[132 120  97 174  56 117 111 110 151  99  95 137 149 117 102 171 113] = zibu
[122 120  96 172  57 118 109 105 149 103  97 138 150 120 101 181 120] = sezet
[ 99 145  86 148 123 141  83 123 121  98  81 135 154 157 120 153 108] = vofuf
[101 121  98 167  59 126 101  95 138 111 103 146 151 128 106 199 132] = lifo
[ 98 127 103 187  72 116  97 118 133 106 103 155 152 125  98 188 114] = Dud
[131 147 121 182  96 141 103 150 122  98 120 189 129 137 112 168 111] = dutut
[108 128 109 165  37 147 104  89 143 108 102 141 144 141 116 212 136] = lozu
[135 145 147 177  99 145  88 148 123  89 102 172 138 150 122 168 109] = gerur
[114 141 110 188  88 129 103 139 124 106 118 183 139 130 104 180 116] = sirim
[118 120  96 171  58 119 108 103 148 104  97 138 150 121 101 183 121] = tig
diff sezet: [122 120  96 172  57 118 108 105 149 103  97 138 150 120 101 181 120] | 6, [109]
next: [123 121  98  81 135 154 157 120 153] | [108]
next: [ 99 145  88 148 123] | [89]

[147 160  76 120 142 104  97 168 194 105 143 134  95  97 185 149 125 148]  lutuz
[ 99 128  72 150 127 131 189 152 206 109 174 125  86 185 112 142 184  99]  Saf
[ 85 118  77 152 105 145 192 155 216 113 193 121  87 213  88 136 199  72]  gifut
[146 183 151 161 130 158  94 149 199 144 154 115 141  72 147 154 130 123]  Tuko
[145 173 118 151 136  92  97 149 205 126 156 123 120  85 164 152 126 123]  Lubip
[161 196 209 160  86 132  56 111 165 171 141 106 183  26 147 153 102 141]  rurok
[163 194 228 164  92 167  65 107 129 175 125 107 193  24 141 148  97 153]  Zarel
asked: [141 106] | rurok
asked: [209 160] | rurok

[146 116  78 142  96]  kek
[178 139  82 186 133]  Mined
[139  82 160 109 120]  fulan
[178 139  82 161 109]  vum
[178 139  82  71 109]  Tes
asked: [139  82 161 109] | vum
asked: [186 133] | Mined

[117 137 130 124 113  82 129 129  85 102 137 163  88  86 141 129 133 146
 139 146 134 129 191 113 107 128 157 122 155 142 133] : Zomom
[110 119 130 124 147 128 123 132  91 116 114 179 129 175 107 126 125 104
 121 113 113  92 145 112 124 142 137 130 154  90 125] : bup
[137 137 130 119 151 131 133 129 131 127 137 129 175 176 138 129 106  95
 116 104 114 114  88 138 143 128  90 122 122 103 133] : buret
[103 125 130 121 135 107 120 131  76 104 117 191 121 146 118 126 126 117
 132 128 118  96 173 104 120 141 153 127 166 102 129] : nanob
[141 137 130 141 113 131 130 127 159 138 137  87 121  99 141 129 141 146
 133 136 137 154 112 139 124 119 122 122 107 154 133] : padeb
[137 137 130 100 151 120 138 129 102 127 137 135 171 160 141 129  87  92
 122 110 108 108 103 139 137 128  85 122 122 104 133] : Vives
[137 137 130 141 105 126 130 129 131 127 137 119  94  71 141 129 141 159
 142 153 142 150 144 133 122 126 139 122 122 161 133] : kevo
[144 137 130 141 113 147 130 128 171 147 137  80 126 108 141 129 141 146
 133 136 134 151  94 143 132 121 113 122 100 145 133] : Bez
[143 137 112 119 101 141 129 141 131 127 126 129 119 114 122 129 141 146
 133 136 134 129 141 122 124 128 146 126 130 141 128] : nevav
[137 137 130 141 113 131 130 129 140 127 137 112 119 100 141 129 141 146
 133 137 135 144 129 133 124 128 133 122 122 147 133] : migi
[158 137 130 145 103 149 136 119 196 157 145  47 121  78 147 133 143 161
 135 144 152 180  89 154 130 107 111 122  83 177 133] : lipu
perm: [ 82  85  86  88 102 107 113 113 117 122 124 128 129 129 129 129 130 133
 133 134 137 137 139 141 142 146 146 155 157 163 191] | Zomom
diff nevav: [143 137 112 119 101 141 129 141 131 127 126 129 119 114 123 129 141 146
 133 136 134 129 141 122 124 128 146 126 130 141 128] | 14, [122]
asked: [127 137 112 119 100 141 129 141] | migi
diff Vives: [137 137 130 100 151 120 138 129 102 127 137 135 171 160 141 129  88  92
 122 110 108 108 103 139 137 128  85 122 122 104 133] | 16, [87]
asked: [105 126 130 129] | kevo
asked: [142 137] | bup
next: [124 128 133 122] | [122]

[112  84  48 134] = Musu
[159 139  83 112] = Geled
[112 135  48  84] = Difog
next: [159 139] | [83]
next: [139  83] | [112]
next: [112 135] | [48]
perm: [ 84  48 135 112] | Difog
diff Geled: [159 140  83 112] | 1, [139]
perm: [ 48  84 112 134] | Musu
diff Musu: [113  84  48 134] | 0, [112]

[213 220 211 212 223 178] : fafa
[206 211 210 204 216 172] : fatik
[216 223  42  44  29  72] : dem
[210 218 214 204 221 178] : Dor
[213 220 211 212 223 177] : Guso
[210 218 208 204 219 180] : sig
[216 223 213 213 226 181] : neda
[210 217 209 205 219 178] : kavov
[ 38  31  39  43  28 178] : nid
[38 31 39 43 28 73] : Rop
asked: [218 214 204 221 178] | Dor
diff fafa: [214 220 211 212 223 178] | 0, [213]
asked: [216 223 213 213 226 181] | neda

[105 133 136 125 195 159 152 112 122] = Sop
[103 138  79 168  50  47  91 176 155] = vesos
[163 178 203 148 215 197 151 137  85] = kol
[153  29  96  60 116 166 197  43 151] = Sil
[154 127 137 108  91 127 110 139 173] = monof
[156 122 149  92 128 159 130 121 179] = filas
[153 125 137 104  95 131 112 135 175] = Zud
[167 197 216 163 220 198 145 152  77] = vuz
[104 161 100 192  88  63 101 182 116] = Tur
[ 99 139  76 171  47  42  89 178 153] = Zemet
[ 98 128 124 125 181 146 147 115 134] = sadaz
diff Zemet: [100 139  76 171  47  42  89 178 153] | 0, [99]
perm: [ 95 104 112 125 131 135 137 153 175] | Zud
asked: [156 122 149  92 128 159 130] | filas
diff sadaz: [ 98 128 123 125 181 146 147 115 134] | 2, [124]

[110 166  55 115 125]  Zomon
[50 51 61 69 59]  Sevu
[59 50 61 52 69]  Vefu
[155 184 194 119 182]  pivo
[125 123 130 190 184]  sanu
diff pivo: [155 185 194 119 182] | 1, [184]
diff sanu: [125 124 130 190 184] | 1, [123]
perm: [69 52 61 50 59] | Vefu

